128 stands for zero in the data rows.
Some points, one per row:
[139 135 133  67 164 129 162 122 105 171 131  99 133 168 220 130 140 152
 165 103 165 180 141 116 125 148 161  92  95  80 214 116]
[136 113 107 113 139  98 163 102 119 109 138 140 131  85 117 141 116 156
 135 121 124  86 160 113  87 135 104 109 139 102 134 116]
[121  88 106 120 147 121 132  95 141 106 131 138 143 144 118 114  96 108
 157 124 132 100 119  91 133 125  62 105  79  96  99 125]
[138 122 115 168 113 106  53 139 114 131 111 114 126  97 113 134 121 117
 121 146 134 149 124 134 160 112 125 173 131 155 126 134]
[113  87 129 130 124 128 132 117 139 114 147 122 148 127 158 100 107 107
 155  98 130 104 115 107 128 109  83 121  95 105 100 137]
[124 134 134 122 116 128 164 147 120 121 129 135 163 145 131 131 105 139
 135 162 111 138 162 109 110 135 118 129 109 138 112 118]
[125 121 118  97 159 109 144 104  94 148 127 109 124 123 139 121 114 105
 132 117 113 112 145 119 123 118 111  93 122  92 126 123]
[148 118 142 118 140 105 164 123 135 148 156 145 154  97 107 112 132 158
 139 130 129  90 156 110  90 149 110 128 136 124 117 132]
[120 167 138 133 172 154 154 112 126 102  97 131 116  91 118 145 123 118
  76 121 155 148 131 124 171 116 154  90 183 133 144 167]
[ 96  95 123 110  94 123  91 139 146 110 129 114 111 148 116 106  98 110
 118 120 108 146 133 156 112 112 123 135  91 139 113 145]
[121 158 188 152  99 169 171 194 122 196  96 109 141 185 167 114 172 108
 143 138 135 171 124 123 192 151 172  86 112 132 169 138]
[116 118 110 143  97 114  64 127 142 106 128 131 119 122 108 138 114 118
 115 131 121 134 137 146 139 103 125 148 152 168 104 155]
[114 134 165 161 108 103 113 161 182  81 141 133 121 125  87 131 108 124
 124 158 104 169 157 142 105 121 109 161 121 132 103 128]
[111 127 149 181  96 126  97 104 199 127 137 137  91 165 101 167 164 143
  77 113 132 141 143 160 139 123 135 150 145 119 105 149]
[129 171 150 207 129 154 114 162 127 147  97 104 149 136 132 195 139 140
 101 136 134 169 113 148 174  84 149 156 139 122 153 114]
[143 115 142  93 191 165 157 136 157 167 112 108 118 160 173  70 131 160
 132 103 152 161  79 136 130 179 147 104 108 138 198  95]
[122 113 110 166 105 108  79 123 139 140 123 107 125 121 103 140 119 111
 141 150 135 144 138 146 170 113 117 158 134 161 119 158]
[127 166 124 116 143 158 118 124 116 112 104 144 130  90 120 132 133 116
  90 108 133 139 117 108 153 119 146  97 147 132 127 163]
[133 114 151 132 153 116 112 118 113 142 119 161 145 124 125 122 149 136
 130 103 148  88 148 124  94 149 115 100 143 108 118 117]
[111  94 117 122 132 115 143 115 119 138 156 113 143 109 127 113 126 106
 159 101 132 104 124 106 104 113  90 115 109 113 105 122]
[135 105 119 127 131 132 123  57 151  73 133 101 101 126 108 164 146 102
  86  95 112 115 121 181 138 137 154 132 199 101 109 116]
[130 133  97 135 120 138  72  99 131  87 116 160  93 128 102 163 116 116
 127 144 116 139 127 129 119 107 137 163 163 157 125 140]
[118 111 117 197 136  99  72 154 134 135 126 111 152  98 117 172 140 135
 137 151 132 150 146 135 157 126 123 176 156 158 130 137]
[141 125 147 154 175  99  93 126 134 134 123 146 151 135 100 164 141 102
 130 128 154  92 151 136 122 146 111 112 158  90 128 105]
[110 108 106 152 109 112  86 115 123 126 123 104 128 115 107 128 105 104
 145 135 126 138 139 130 163 112 119 134 135 164 109 149]
[103 110 109 102 122  93 125  55 147  82 150  89 131 109 112 127 120 120
 138  98 127  98 117 152 105 133 118 135 144  79 112 118]
[133 162 121  80 201 129 158  88  85 170  96 101 116 139 170 145 126 111
 139 123 126 143 143 120 146 132 145  81 133 106 160 126]
[132 158 128  91 176 173 140 126 108 134 123 109 122 106 145  87 138 117
  86  89 161 149 110 129 132 128 139 101 138 118 170 131]
[145 103 107 116 137 101 161 101 144 102 151 135 144 108 114 136 120 160
 132 110 126  95 148 126  99 133  93 125 140  91 131 128]
[109 136 145 200 115 136 114 107 225 146 135 137 103 169  87 183 186 151
  66 127 143 147 146 162 157 136 142 155 170 131 106 168]
[113 126 160 173 103 120 103 110 213 123 130 139  98 164  95 171 163 135
  76 127 142 148 139 167 145 133 137 158 150 119 103 160]
[111  88 102 116 127 110 140 102  99 125 152 128 132 117 121 109 118 115
 165 113 137 101 119  95 116 107  81 110  98  95 118 119]
[137 107 124  82 116 125  99 133  87 127 125 140 128  99 146  97 116 128
 111 122 138 101  88 112 127 125 128 128 119 139 144 154]
[151 182 132 107 180 204 137 118 145 122 119  89 128 118 138 111 143 116
  86  76 124 153  77 155 147  92 177 118 138 114 189 149]
[120  87 109 125 125 122  99 103 157 102 132 132 139 135 128 109  92  77
 157 113 126 105 113  89 129 124  68 101  90 104  98 130]
Then 12 other points, each followed by its number:
[125 131 117 124 118 106 184 145  83 136 128 143 134 109 120 106 135 169
 129 168 124 100 150  87  79 138 128 100 125 164  87 143] 0
[109  97 108 113 136 112 145 107 104 149 157 119 138 108 137 124 128 114
 171 105 127 102 129 116  99 119  91 117 104 108 105 122] 1
[171 151 198 122 178 231 120 127 188 161 144 107 142 146 223  81 184 107
 111  83 136 140  96 189 149  92 204 137 138 151 169 238] 2
[125 133 125 119 119 106 158 138 103 118 129 150 131 120 113 113 121 155
 128 153 121 122 154 105  92 134 138 109 117 156  95 149] 3
[145 126 112 114  97 122  93 130  79 128 133 147 127 102 146 125 101 119
 117 149 128 122 107 105 130 127 129 157 121 136 158 136] 4
[123 169 159 160 131 172 159 162 185 158  86 128 146 146 123 183 195 125
 107 140 122 149 126 130 181 133 161 102 140 130 112 138] 5
[156 129 152 172 138 144 114 177 186 172 115 142 119 130 115 179 205 134
  99 153 144 153 125 141 155 141 140 175 135 144 100 151] 6
[113 133  95 122 145 155 108 131 133 111  97 131 133  81 104 114 141 108
  97 108 131 118 120 111 149 130 141 109 141 159  96 170] 7
[122 130 132 126 117 109 183 144  92 147 132 153 141 105 112  93 140 166
 138 159 120 106 160  97  79 137 137 108 114 169  82 158] 8
[125 122 149 171 101 149  91 134 199 167 127 147 101 156 116 159 194 138
  96 116 135 141 115 153 153 132 158 166 132 124 113 158] 9
[138 101  93 120  94 101 133 132  93 120 129 118 123 129 107 109 111 124
 128 131 123 105 118 124 112 110  99 133 110 129 120 116] 10
[113 120  93  91 129 116 103 108  93 113 123 146  94 102 107 119 105 127
 114 110 126 115 108 107  96 120 138 112 122 139 104 134] 11
Which of these numbered points is nearest to each point below, ignoring the 3 directions in which the first points spread most? Its number follows each.
[172 150 170  96 223 217 129 117 167 131 143  90 139 147 189  95 164  78
 116  79 146 125  99 175 136 107 187 118 128 132 179 213] > 2
[119 109 117  96 144 113 127 109 114 137 144 119 131 118 155 127 122 107
 159 106 116 115 127 138 120 105  99 113 112 103 113 133] > 1
[108 138 133 193 101 147 103 127 232 164 119 144 102 171 104 183 188 156
  76 119 154 150 135 174 154 130 142 165 149 132 112 172] > 9
[120 131 100  92 112 115 117 126  87 122 116 152  97 104 128 112 114 140
 117 118 133 125 104 106  88 107 140 109 113 149 101 143] > 11
[123 118 109 113 136 103 175 126  99 129 125 135 134 106  98 115 129 156
 116 162 118 102 151  85  87 152 129  95 124 149  93 134] > 0
[109 102  94  91 120 125 109 121  93 104 116 124  88 104 110 112 103 114
 104 109 115 112 122 114 105 123 133 117 117 129 106 140] > 11
[133 122 112 108 113 140 112 124  71 137 140 142 128 100 152 125  99 131
 112 134 118 116 108 110 132 131 134 135 119 141 160 128] > 4
[129 142 105  90 132 124 122 138 101 119 105 132 105 103 111 117 113 123
 116 114 136 118 100 101  94 104 132 109 114 140 103 138] > 11
[142 167 160 191 118 159 161 170 183 147  95 123 146 158 142 201 181 134
 113 137 127 159 125 138 192 119 164  97 142 123 120 121] > 5
[129 125 105  82 142 121 119 126 105 122 103 128 107 102 108 102 109 129
 118 110 136 108  90 106 109 122 135 114 117 128 107 127] > 11
[129 146 126  66 166 136 132  99  78 186 110 103 116 149 211 149 142 118
 156 111 136 153 129 126 149 119 148  95  94  91 178 142] > 1
[133 120 151 161 108 149 101 152 180 163 118 136 107 140 123 160 199 131
  97 126 131 147 115 145 148 130 152 160 129 138 106 151] > 9
[181 171 161  98 206 219 140 120 174 128 142 106 135 159 189  95 167  89
 114  85 146 140  78 177 134 108 195 120 117 139 193 195] > 2
[143 100 149  89 138 131 159 127 121 165 127 137 116 130 169  63 145 154
 138 127 163  88  89 114 143 138 121 112  96 132 141 118] > 9
[124 138 137 124 105 112 140 167 127 117 125 141 138 141 130 128 115 143
 137 155 106 154 159 122  97 119 132 157 111 149 106 128] > 3
[149 140 122 108  92 133 110 141  87 139 148 144 138 104 156 118 112 116
 127 145 124 129 111 118 135 139 138 152 113 141 164 120] > 4
[118 126 135 196 115 143 107 139 213 156 125 151 107 155  91 190 192 144
  82 126 153 144 130 156 148 132 156 175 153 120 115 148] > 9
[138 174 167 171 108 172 171 162 161 167  93 120 144 172 154 163 182 131
 133 142 118 144 120 141 193 125 167  85 128 122 120 124] > 5
[143 164 183 156 106 194 130 159 199 179 104 137 126 156 171 161 220 145
 120 121 131 150 121 157 162 153 166 123 114 150 112 166] > 9
[140 182 155 197 104 167 160 168 168 155  96 138 141 161 161 194 183 145
 120 137 116 161 132 148 192 108 171 100 139 125 126 120] > 5
[136 107 104 126  87 105 134 144  88 116 131 125 117 132 112 108 121 120
 127 136 125 113 134 122 112 114  98 129 124 142 108 104] > 10
[122 130 111 117 145 128 111  44 143 100 157  96 109 107 130 148 118  94
 144 107 118 110 141 170 122 159 152 140 169 124 102 130] > 1
[124 136 115 133 124 122  91  43 166  84 156  97 106 118 118 155 127 105
 139  96 103 113 138 182 128 151 148 151 174 103 100 125] > 1
[125 138 108 111 111  95  83 114 117 106 120 153 103 124 113 126 112 114
 118 131 126 123 133 135 130 102 146 137 149 170 108 145] > 11
[116 118 127 118 118 119 145 149 124 117 114 144 131 135 123 138 120 134
 124 149 111 139 158 107  97 136 124 137 115 149 102 139] > 3
[130 156 102 115 139 151 105 149 119 121 101 143 135  73 116 115 138 113
 107 113 132 125 112  99 139 130 151 106 137 152 102 159] > 7
[153 128 113 124 120 123 123 138  95 141 132 141 140  93 139 124 102 122
 116 163 131 106 118  91 131 142 123 146 129 139 142 125] > 4
[124 135 138 126 106 114 140 166 127 118 124 141 137 140 130 129 114 143
 136 157 107 155 160 122  96 119 132 156 111 149 107 127] > 3
[120 132 130 122 109 119 158 154 132 113 125 124 152 134 119 130 106 143
 137 167 104 146 168 108 102 135 128 140 111 139 113 128] > 3
[131  95  95 115  80 109 136 126  80 122 133 121 119 126 111 108 122 126
 143 131 122  92 112 117 104 111  92 127 109 130 122 106] > 10
[118 160 118 124 162 147 131 110 115 109  94 135 121  78 112 121 133 117
  92 118 142 135 123 105 151 120 144 102 168 124 119 163] > 7
[150 124 173 189 141 143 125 170 210 166 107 148 130 139 120 198 222 147
  93 166 142 153 125 149 152 150 153 151 151 146 107 150] > 6
[136 136 110  88 126 121 129 146 106 129 109 140 109 101 132  95 116 143
 121 118 142 118  86 106 102 107 135 113 108 141 129 138] > 11
[117 111 110  99  87 109  92 137  98  96 141 133  87 118 110 126 100  93
 118 116 110 132 115 131 107 110 136 136 101 132 109 130] > 11
[129 124 149 128 112 111 171 135  95 158 142 142 125 103 107 103 144 150
 136 166 117 109 163  86  91 139 115 117 118 151  85 145] > 8
[137 120 138 119 124 112 168 123 106 146 145 138 133  96 105 104 135 156
 136 162 116 101 158  90  90 143 117 127 130 140  94 134] > 8
[144 138 167 180 128 150 123 164 197 167 102 143 126 142 116 193 225 154
  95 150 135 153 128 142 143 138 159 144 144 148 110 139] > 6
[127 135 111 110 117 103 156 138  88 120 125 152 126 128 126 122 119 158
 133 157 124 117 142 100 100 131 134 129 122 155 101 134] > 3
[150 121 131 115 149 123 178 109 102 146 152 133 149 100 111  80 126 180
 147 150 123  81 159  87 104 149 109 128 127 125  97 110] > 8
[160 126  97 112 111 113 111 160  95 128 137 133 132 108 149 122 104 116
 122 153 140 111 109  96 130 127 120 157 108 140 138 133] > 4
[121 156 179 172 109 184 145 154 209 169  83 135 133 151 162 182 201 150
 123 124 134 155 129 145 179 140 170 113 125 127 115 150] > 5
[181 175 132 120 205 216 138 123 152 137 152 112 122 160 174  94 146  93
 120  82 154 135  78 159 128 103 184 104 102 116 223 192] > 2
[155 120 116  90 110 118 108 145  90 129 132 137 140  97 138  96 103 112
 122 144 135 108 101 115 133 116 130 140 122 134 146 146] > 4
[121 125 122 131 108 112 152 158 122 120 128 137 141 132 118 128 122 133
 126 156 104 137 159 103  97 134 124 143 118 143 102 113] > 3
[123 149 121 108 167 175 152 107 125 123 109 104 122  92 133  90 137 115
  73  89 164 152 113 125 143 122 141 105 174 113 154 134] > 7
[124 127 101 109 147 124 108  54 153  96 155  97 123 116 127 147 123  93
 140 106 105 102 123 176 133 146 126 139 160 115  94 129] > 1
[115 135 116 118 114 117 107  51 141  91 167  98 116 111 130 134 120 112
 164 100 124 112 116 161 109 137 144 140 157 106 109 127] > 1
[112 117 119 205 125 109  71 149 127 134 126 105 150  96 117 166 142 137
 151 153 129 150 139 128 151 119 119 170 149 161 129 126] > 1
[134 170 125  65 162 133 142 114  88 196 125 111 122 170 226 138 135 129
 165 111 152 173 138 118 146 117 166  79 105  97 203 132] > 1
[123 139 111 117 100  94 148 144  94 112 134 142 124 126 113 135 126 135
 133 155 114 130 143 102  94 131 129 136 125 152 100 109] > 3
[115 133 119 218 113 107  60 126 146 143 122  95 138  97 104 168 117 130
 147 143 132 149 122 147 170 115 126 181 156 144 139 151] > 1
[118 132 103 120 103 107  76 101 127 101 131 152  94 130 106 137 103 105
 118 125 121 133 126 145 131  95 148 143 147 161 119 152] > 11
[133 127 119 110 100 135 115 125  87 135 140 135 150 127 143 109 108 112
 129 145 116 132 126 119 147 144 128 137 121 147 164 141] > 4
[135 133 121  98 172 151 139 140 151 151 116 108 102 166 156  79 110 123
 124 113 152 140  91 138 125 133 152  87 100 122 192  88] > 10
